In the data rows, the value 128 means zero.
Some points:
[ 35 150 157 181 160  94 210  73  79  96 109 172 112 104 101 133  89 107 160 122 151 127 100 115 195  69 167  48 185 144 125 191 135 136 172 132  89 111 118 101  64 107 121  79  69 153 166 177  98 123 130  67 183 102 108 128  30 158 137 233 149 154 195 117]
[159  65 124 138 118  82  63 118 106 194  93 159 133 123 109 155 171 117  73  95 157 168  86 109  89 192 113 147 174  72  99 102 158 119 132  93 121 144 170 142 165 149 203 164 156 155 130 134 117 106 143  57 158  80 130 129  62 122 169 135 141 136 158  13]
[100 121  60 196 124 126  78 109  82  90 210 147 180 195  89 111 116 123 170 129 107 128 120  68  85  71  64 122  66  34  98  98 113 109 123 129 108 162 142  74 124  64 118 139 110  86 109 163 153 124 113  54 111 147 166 129 110 132  96  92  68 141 129 126]
[ 78 123 180 165 101 111  98 165  45 200 172  78  90  74 156 106 100 205 108 167 148 170 120 131 138 118  98 149 136 119 175 156 102 116 124 127 197  53 114 114 154 101 139 154  53 204 157 153 129  91 166 106  74 132  92 214 129  92 116 182  94 115 111 175]
[151 120 182 136 130  84 164 139 173  77 206 116  87  88  98 131 144 154 175 132  33 231 168  80 126 167 194 143 118 136  90 126 165  92 106 137 180 140 136  93 138 123  82  94 192 150 111 121 157 177 171 112  82  69 184 127 118 113 176 128 168 192  80 127]
[178  94  94 184  91 106 166 127 134 124 125 112 153 110  95  99 136 192 144 155 172 125  97 207 120  93 143  85  70 194 156  59 181  71 110 124 191  80 156  69  84 172 174  86 170 142 122 181  80 114 160 149 122 111  96 120 161 138 119  45 116 158 171 128]
[ 52 116 127 143 107 112 112 116  92 111  66   4 112 169 158 108 201 158  41  99  37 186 119 154 147 116 135 115 147 141 153  99 151 134 152 163 101 152 175  83  88  94  59 152 156 172 100 122  96 191  80  92 109 167 107 119 106 170 101  74 183 109 127 117]
[147 169 108  88 131  76 157 226 136 116 128 119 122 130  88 134 163 121 167  65  36  90 221  61 110 120 131 118 162 164 121  86 123  95 162 102  91  85 153 208 142 155 134  65  48 129 107 188 179 110 183  85 120  84  53 208 107 100 138  37 119 176  98 149]
[130 181 143 163 115 117 106 133 138 118 122 137 148 151 124 160 165 121 147  50 134 120  80 186 163 160 105 218 157  78 142  89  21  51 113 154 151  80 127 201  55 148 120 157 195 118 105 187 123 101 162 181 104 113 160  81  88 159 105 179 145 117 113 195]
[109 164 118  98 152 123  74  82 156 147 128 156 103 231  98 116 105 125 100  67 160  99 147  77 124 112 118 123 134 190 176 130  61 188 150 171 202  98 108 148 121  96 211  58 124 144 178  69 119 161 124 147 105 173 213  90 133  72 187  96 155 131 133 112]
[108 146  70 173 123 157 122  71 110 140 154  63 122  59 111  84 159 144 154 209 178 150 151 142 137  79 201 238 104  66 174  95 131 121 109 127 176 148 134 205 136 167 188 135  91 104 116  44 175 131 148 139 121  96  94 168 149 188 120 136 226 177 111 101]
[133 127 197 147 178 126 219 103 106  79 110 100 151 148 194 142  99 162 116 138 146  51 157  59 128 115 149  66 136  80 118 109 162 120  68 162  42 197 136 123 200 160 152 157 118 176 147  81  71 105 171 195  89 109 151 119  25  96  62 129 150 141 120 135]
[102 182  94  47 159 109  74  72  54 207 145 125 150  67 139 115 129  79 128 140 160 135 155 147 103 148  71   1 109 126 116 112 147 129  96 183 136 143 115 115  92 117 100 136 158  61 127  84  31 107 187 115 112 147 102 169 149 151 139 170 179  94 136 135]
[ 94 162 141 152 151 163 136 170 163 172 135 133 138 129  63 108 120 116  55 156 153  96 151 135 108 147 185 112 126 129  81 101 204  80 114 151 120  78  83 194  90 132  61 162 150 144  89 134 140 126  51 135 169 177 255 175 121  97  91 132  69 125 131 120]
[ 97 134 122 120 148 154  91 229 119 124  97 215 150 167 255 122 102  86  98 145  95  72  97 133 152 128  99 130 121 183 106  49 156 120 192  69 174 192  94 101 124 103  77 107 170 191 166  85 133  99 127 150  76 131 110 109 149 145 129 140 107 210 122  67]
[ 72 129 162 194  91 130 132 141  69  67 109 166 102 136  75 141  51 118  54 145 149  96 170 141  88 156  67 169  94 153  21 164 143 154 119 129 142  59 185 160 108 186 100 101 113  72  85 137 180 161 105 129  75 110 116  73 164  91  77 155 155 144 127  86]
[124  86 120 138 252 117 102 155 162 165 141 168  33 132 131 147 185 119 176 168 148 131 181 188 156 126 142 157 150 103 157 158 172 136 122 137  70 195 152 120 123 137 157  66 126 159  69 159 169 117 178 100  75 157 149  81 136 119 144 115  85  97 117 172]
[131 106 124 152 145 115  48 127  53 105 123 122 170 191 101 153  68 119 126 140  55 102 108 156 185 168 163 130 148 121 137 161  94 118  93 114 142 222 121 153 108 175 123  81 181 154 194 165 149 156 102 188 248 130 104 163 173  69 110 108 133  94 128 129]
[148  69  91 132 100 166 144 181 164  81 133  47 105 103  63  69 129  94 123 158 161  48  87  74 143 172 134 100 118 104 111 122 132 221 179 154 115 126  98 140 117  88 179 148 222 173 118 151 125 133 109 141 119 132 108 140 129 139 157 220 117  85 115 185]
[124 150  89  87  73 154 160 149 211  45 142 143 114 156 150 212 155 120   0 158 181 183 115 138 190  81  78 121  92  71  86 197 172  87 154 108 127 112  75  95 173  85 171 152 161  78 109 137 103 140 163 150 214 171 109 165 123  81 126 189 134 117  85 148]
[163 147 109 132  76 106 109 170 169 121 108 129 205  85 140  78 162 121  91 130 116  97 124 121  82 125 127 107 209 115 186 255 154 145  80  87 178 155 206 112  96  83  88  84 145 100 108  78 147 131 157 176 107 150 118 124  74 101  81 126 103 154 148 131]
[149 176 186 145 133 141 106 194 150 145 136 114 163 209 105  87  88 113 158  74 152 139 122 255 130 189 162  78 114 148 155 171 120 103 175 140 114 223 110 135 150 145 187 184  64  99 154  95 127 179  90  78  83  41 133  94 158 191  93 112  98 118  77 127]
[180 137  88  27 141 208 137 113  83 106 139 115 101 147  84  22  90 182  57  96 109 124 127 197  89 110 104 133 172 104 104 133  48  85 160 138  89 145 152 123 222 132  67  99 141 147 128 165 105 101 143 171 159 135 132  93 126 155 170 149  96 152 157  87]
[108 167 222  59  98 199 139  87  82 121 179 120 148 144 255 148 131  51 136 170 137 126  60  98 110  64 185 152 170 220 108  87 148 179  96 104 152 113 199 168 146 169 175  61 161  86 155 127 104 128 102  41 114 120 166 149 141 147 206  60  42  90 111 130]
[155 168 159 161 147  79 180 126 165 176 112 101 121 246  63 101 165 121 122 142  83 115 123 123 150  74 130  60 121 136  82 188  96  84  68  41 193 133 106 113 120 214 131 230 138 130 122 100 164  87 120  99 130 178  91  82 163 199 162 175 149  66 104 122]
[211 200  98 199  97 132 154 154 114 174 146 157  88  99 171 130 118 157 189  71 119 209 148 143 105 122  60 139 156 174 110 125 109 212 150  74 106 244  92 140 129 153 122 125 145 142 112 127 118 140 102 123 170 147 166 156 123 137 144 137 191 130 167 172]
[127  57 151 126 107 185 159  96 181 122 223 168  69 156 144 220 206 177 186 146 120 134 172 196  66 141 186 103 128  71 123  94 101 175 192 194 135 162 133 126  69 157 146 177 126  97 177  45 152 124 105 165 150 155  73 159 101 116 114  96  86 183 121 141]
[184 146 132 194 165 159 129 120 113 103  44  86 118 115 152 136 145  53 210 146  65 105 127 184  79 135  90 164  64 110 111 138 186 117 121 163 212  56  89 149 190  69 108  89 101 149 144 126 107 116 125  96 173 128  78 102  79 113 161 106 133  85 196 168]
[193  96 128 160 111 182 164 119 108 137 121 134 150 176 139 141 127 100 160 134 182 184 103  75 128 121 128  78 211  77 223 126 156 110 183 137  79  67  73 132 160 185  44  95 143  78 106 141 155 189 112 116  98 132 121 129 173  97 142 128 150 115  94  93]
[ 88 128  64 168 127 166 109 139 102 146 126 128 156  49 130 172 144 186  92 142  87 136  91  99 152 186 142  91  47 159 126 159  16 148 103 123  71  61  67 116 127 158 143  91  96 146  92  58 167 165 137 138 112 153 118 100  64 179 181 105  70  78 128 103]
[101  90 129  52 100 124  82 119 238 187 138 140 133  96 127 107  31 148 145  83  89 172 108  89 129  95 111 145  68 103 151 111 190 138 169 116 139 135 166 168 123 152 116  83 121 137  93 130 125 113 112 108 177 116 114  74  87 155  58 115 162  60  85 132]
[109 169 142 100 129 111 183  91 110 143 110 161 152  98   5 182 149  84 179 134 218 116  82  74 171 132  66 176  83 154  94 134 111  99 149 138 119 134 168 136 133  73  79 142 127 220 158  93 134 145 152 154 127 107  86 107 159 122  96  50  87  99  82 115]
[150 131 137  99  79  77 110 170 187 113  35 106  75  92  92 193  31 158 141 105 129 114 113 158 144  94 167  86 137  15 137  80 116 157  93 146  51  53 131  69  73 152 104 108 135 122 196  19 146 127 147  94 116 100 180 118 181 141 119 125  79 111 177 156]
[ 78 107  75 135 118 157 142 136 121 176 129 118 146 183 115 198  97 143 160 125  66 100  83 161  88 153 119 160  75 198 237 143 134  86 143  83  78  68 189 160 149 132 125 210 145  69 139 146 134  55 131 170  89  94 191 159 137 125 198 175 220 102 139 148]
[143 190 116 155 188 184  62  27 171 137  79 161  88 116 164  87  96 147  95 162 135 167 166  44 168 154 146 137 109 127 112 147 161 146 113 106 147  98 168 140 106 111 130 167 106 106 129 178  80 146  67 165  88  62  81 157 135 148 149  99  24 161 151 148]
[174  89  82 124 106 146 119  34 147  98 104 169 196  39 149 145  91 121  76 122 107 140 152 135  99 144 157 180 202 179  68 125 170 172 151 197  72 144 107  93 131  88 132 149 132 174 175 188 179  70 204  88 110 218 114 127 168 113 120 101 182 144 107 168]
[ 74  72 153 176 145 107 156 134 176 122 150 114 121 110 213  96 158 170 149  72 248  58 151  97 137 113 145 141 170 149  78 163  86 105  85 192  93 167  63  83 144  64 110 105  98  71 135 148 171 121  94 182 147  64 108 161 129 155 186  78 180  82 162  86]
[192 120 145  83 232 100 148 166 101 149 131  57 163  64 139 159 126  68 105  87 102 143 114 141 159  83 103  99 165 122 105 111 174 155 167 127 161 129 169  29 175 150 192 167 104  82 113 127 157 119  69 249 158 175 149 136 125 118  92 123 121 165 148 117]
[110  87 156  96 171 104 191 147 146 143 101 220 151  88 170  91 112 120 100 207 108 138 104 125  84 116 118 117 124  56 157 116   9 150 123 108 134 104 132 132 112  84 177 163 141 120  95 140  32 170 132 111 162 128 128 148 200 130 100  77 196 126 137 184]
[ 90 137 152  32  32  85 139 116 103 133  92 153  84 149 183  58 132 137 186 207 121 110 161  93 146 166  61 154 171 174 153  94 150  99 149 141 128 138  86  95 139 141 153 177 139  93 146 128 199 179 117 166 191 157 166  78  97 144 129 117  59 150 126 129]
[138 107  91  73 187 106  69 156 164  21 122  96 130  98  99 151 146 182 202 174 173 146 154 144 135 148 142 190 119 187 171 108 102 153 103  96 185 120 130 183 128 118  63 183  74  63 124 170  70 119 100  57  93 186 128 161 115  91 111 142 137  57 108  47]
[192  94 163  86  86 120  83 100  68 140 145 153 134 118 141 137 255 151 153  49 173  43 147  89 123 162 182 177  17 125 141 155 125 124 123  73 124 161 106 101 140 147 106  89  51 135 133 165  90 135 110 123 149 122 158 112 209 130  99 235 157 186 120 163]
[119  95 124  87  80 107 177 103 151 134 187 122 135 162 120 116 112  34 124  89 103 178 143 151 143 141 116 144 124 191 129 115 115 163  17 112  70 115  68 163 134  68 133 134 108 170  64 141 116  71 104 141 138  95  79  71 197  64  95 179  87 176 153  98]
There is one direction along which these points spread out most. Take the direction at right angles to it along which they spread out most. Go by this last direction. Where along it does each point below lie, from 0 to 99? 50 is the average, and the first point above lies past it. One standard deviation of the points above along it is 16.
[138 107  91  73 187 106  69 156 164  21 122  96 130  98  99 151 146 182 202 174 173 146 154 144 135 148 142 190 119 187 171 108 102 153 103  96 185 120 130 183 128 118  63 183  74  63 124 170  70 119 100  57  93 186 128 161 115  91 111 142 137  57 108  47] : 39
[163 147 109 132  76 106 109 170 169 121 108 129 205  85 140  78 162 121  91 130 116  97 124 121  82 125 127 107 209 115 186 255 154 145  80  87 178 155 206 112  96  83  88  84 145 100 108  78 147 131 157 176 107 150 118 124  74 101  81 126 103 154 148 131] : 53
[108 146  70 173 123 157 122  71 110 140 154  63 122  59 111  84 159 144 154 209 178 150 151 142 137  79 201 238 104  66 174  95 131 121 109 127 176 148 134 205 136 167 188 135  91 104 116  44 175 131 148 139 121  96  94 168 149 188 120 136 226 177 111 101] : 39
[ 35 150 157 181 160  94 210  73  79  96 109 172 112 104 101 133  89 107 160 122 151 127 100 115 195  69 167  48 185 144 125 191 135 136 172 132  89 111 118 101  64 107 121  79  69 153 166 177  98 123 130  67 183 102 108 128  30 158 137 233 149 154 195 117] : 62
[150 131 137  99  79  77 110 170 187 113  35 106  75  92  92 193  31 158 141 105 129 114 113 158 144  94 167  86 137  15 137  80 116 157  93 146  51  53 131  69  73 152 104 108 135 122 196  19 146 127 147  94 116 100 180 118 181 141 119 125  79 111 177 156] : 71
[211 200  98 199  97 132 154 154 114 174 146 157  88  99 171 130 118 157 189  71 119 209 148 143 105 122  60 139 156 174 110 125 109 212 150  74 106 244  92 140 129 153 122 125 145 142 112 127 118 140 102 123 170 147 166 156 123 137 144 137 191 130 167 172] : 41
[151 120 182 136 130  84 164 139 173  77 206 116  87  88  98 131 144 154 175 132  33 231 168  80 126 167 194 143 118 136  90 126 165  92 106 137 180 140 136  93 138 123  82  94 192 150 111 121 157 177 171 112  82  69 184 127 118 113 176 128 168 192  80 127] : 30
[180 137  88  27 141 208 137 113  83 106 139 115 101 147  84  22  90 182  57  96 109 124 127 197  89 110 104 133 172 104 104 133  48  85 160 138  89 145 152 123 222 132  67  99 141 147 128 165 105 101 143 171 159 135 132  93 126 155 170 149  96 152 157  87] : 61
[ 90 137 152  32  32  85 139 116 103 133  92 153  84 149 183  58 132 137 186 207 121 110 161  93 146 166  61 154 171 174 153  94 150  99 149 141 128 138  86  95 139 141 153 177 139  93 146 128 199 179 117 166 191 157 166  78  97 144 129 117  59 150 126 129] : 38
[110  87 156  96 171 104 191 147 146 143 101 220 151  88 170  91 112 120 100 207 108 138 104 125  84 116 118 117 124  56 157 116   9 150 123 108 134 104 132 132 112  84 177 163 141 120  95 140  32 170 132 111 162 128 128 148 200 130 100  77 196 126 137 184] : 57
[ 74  72 153 176 145 107 156 134 176 122 150 114 121 110 213  96 158 170 149  72 248  58 151  97 137 113 145 141 170 149  78 163  86 105  85 192  93 167  63  83 144  64 110 105  98  71 135 148 171 121  94 182 147  64 108 161 129 155 186  78 180  82 162  86] : 41
[124  86 120 138 252 117 102 155 162 165 141 168  33 132 131 147 185 119 176 168 148 131 181 188 156 126 142 157 150 103 157 158 172 136 122 137  70 195 152 120 123 137 157  66 126 159  69 159 169 117 178 100  75 157 149  81 136 119 144 115  85  97 117 172] : 34
[108 167 222  59  98 199 139  87  82 121 179 120 148 144 255 148 131  51 136 170 137 126  60  98 110  64 185 152 170 220 108  87 148 179  96 104 152 113 199 168 146 169 175  61 161  86 155 127 104 128 102  41 114 120 166 149 141 147 206  60  42  90 111 130] : 0
[ 72 129 162 194  91 130 132 141  69  67 109 166 102 136  75 141  51 118  54 145 149  96 170 141  88 156  67 169  94 153  21 164 143 154 119 129 142  59 185 160 108 186 100 101 113  72  85 137 180 161 105 129  75 110 116  73 164  91  77 155 155 144 127  86] : 61
[130 181 143 163 115 117 106 133 138 118 122 137 148 151 124 160 165 121 147  50 134 120  80 186 163 160 105 218 157  78 142  89  21  51 113 154 151  80 127 201  55 148 120 157 195 118 105 187 123 101 162 181 104 113 160  81  88 159 105 179 145 117 113 195] : 73
